In the rows, 128 means zero.
Turns, then the turns between two rows, first turn first; the first pair answered:
K225:
[133 164 123 125 115 125 120 144 120 144 128 107 109 125 131 126 108 123] |-> [122 154 120 125 122 137 123 144 132 148 120 110 113 128 148 135  99 133]
[150  49 130 144 148 154 101 142 108 134 132 141 139 135 112 147 180 121] |-> [166  66 125 146 148 142 110 150 109 136 142 128 140 130 100 143 192 107]
[150 100 123 122 127  88 119 124 126 138 127 100 132 147 125 133 161 139] |-> [136  86 125 120 132  99 112 114 125 139 122 103 129 154 139 138 149 148]
K812:
[161  76 135 119 142 144 109 148  79 115 130 145 145 135  97 133 170 133] |-> [163  88 111 132 169 137 131 148 112 158 128 112 156 135 129 148 182 140]
[158 200 111 106 121  96 165 146 145 108 161 121  98 109 131 118 135 110] |-> [160 167 132  86 109 109 137 145 111  71 156 162  92 106  96 115 131 112]
[117 158 101 149 105 144 136 133 133 138 155 131 113 154 117 123 102 120] |-> [118 136 114 140 101 153 122 132 117 120 155 148 111 152 106 122 103 126]
[127 146 148 138  85 119  84 122 108 127 124 128 139 151 116 126 115 126] |-> [127 109 149 139 100 134  80 123 103 130 121 136 146 150 118 135 129 135]
K529:
[120 136 146 129 103 153 129 152 154 137 108 147 133 142 140 109 117 142] |-> [125 127 151 134 106 157 130 152 154 143 109 145 138 138 140 114 123 144]
[116 111 150 151  77 144  75 126 161  84 144 148 120 155 156 128 139 135] |-> [121  87 137 163 105 148  86 128 172 114 141 137 134 154 177 144 160 147]
[165 128 154 133 135 123  83 132 116 116 147 137 122 137 100 131 208 105] |-> [172 132 149 137 145 119  94 132 124 127 142 126 125 137 112 134 215 106]
[140 129 115 125 142 123 123 136 137 134 120 118 124 133 113 143 141 139] |-> [142 150 121 126 132 122 129 137 134 129 120 118 116 129 106 139 135 133]
Pairs:
Between the rows of a pair lie two turns.
[158 102 135 126 153 111 127 157 114 136 126 132 147 120 103 122 175 118] |-> [142 150 116 146 154  97 153 152 154 165 128  98 143 123 145 128 151 123]	K225, K812
[149  98 113 113 185 166 131 151 142 136 101 104 157 125 134 153 146 128] |-> [148 198 113 118 144 134 148 148 158 125 123  87 129 131 124 126 101 101]	K812, K812
[117 146 120 132 112 112 114 135 129 109 145 136  99 137 113 124 111 132] |-> [103 144 112 137 123 120 125 127 150 130 141 122 108 141 144 134 110 140]	K225, K225
[ 80 104  97 125 121 188  67 110 133 103 112 136 152 134 167 158 103 160] |-> [171 197  80 131 120 120 111 153 128 132 154  80 154 102  98 128 164 102]	K225, K225
[167 179 105 156 136 100 173 126 169 181 144  82 127 122 169 125 150 107] |-> [165 158 160 115  73 117 109 127  92  81 145 161  95 126  93  83 116  83]	K812, K812
[148  48 129 134 162 130 119 145 122 134 137 128 146 141 141 153 159 137] |-> [177  69 132 131 155 111 121 158 112 134 151 121 141 135 109 141 175 118]	K225, K225
[160 149 114 150 121  89 132 137 110 126 140 114 130 114  96 123 120 115] |-> [104  98 117 149 128 128 115 113 123 115 113 137 134 131 149 145  85 157]	K225, K225
[225 152 130  99 130 101 106 144  74  98 103 105 156  66 100 103 154  85] |-> [129  69 116 116 162 161  95 101 123 121  53 125 169  97 213 150 106 160]	K225, K225
[ 90 119 102 128 130 160 148  97 143 106 112 151 143 125 142 107  72 136] |-> [139 175  91 127 127 119 174 123 137 124 135 122 147 110 102  92 107 102]	K225, K225
[139 158 139 136  98 122 120 138 118  90 143 137 104 142  87 104 129 107] |-> [ 95 134 117 160 126 148 136 118 163 133 116 120 121 154 171 143 114 151]	K225, K225
[ 66 211 137 102  90 129 152  90 167 117 110 140 135 132 175 105  75 113] |-> [ 72 134 170  78  81 156 110  92 115  68 103 197 139 131 130  97  96 117]	K225, K812
[158 166 138 140 137 104 134 146 118 154 137 118 123 101  98 127 151 116] |-> [158 141 151 131 130 117 116 146 100 130 129 143 122  99  84 120 153 114]	K812, K812
[132 155 180 117 120  84 131 148 105 131 146 149 143 127 113 117 129 121] |-> [ 92 127 174 125 137 105 133 135 135 147 125 145 149 142 174 139 111 150]	K225, K225
[124 113 148  59 145 170  65 121 105  89 137 178 108 114 149 116  95 133] |-> [129 112 108  90 194 156 112 122 154 167 133 124 135 112 205 148 127 155]	K812, K812
[121 135 109 143 171 147 133 140 167 162 137 103 138 132 140 141 142 124] |-> [117 181 132 126 119 140 117 141 144 112 148 122 111 132 104 110 100 100]	K812, K812
[113 148 146 122 107 143 121 120 130 120 126 145 107 131 136 132  93 129] |-> [145 152 149 117 113 132 123 135 117 120 141 135 115 117 100 122 129 109]	K812, K225
[ 98 181 115 132 125 125 133 111 130 108 156 151 111 158 119 103 109  97] |-> [ 98  92 121 122 159 155 109 114 108 109 141 181 131 154 117 126 149 118]	K812, K812
[ 66 150 156 101 114 153 131 109 137 105 117 110 115 143 134 125  67 125] |-> [ 64  87 159  99 143 176 122 107 128 113 109 121 132 144 136 143  98 142]	K812, K812
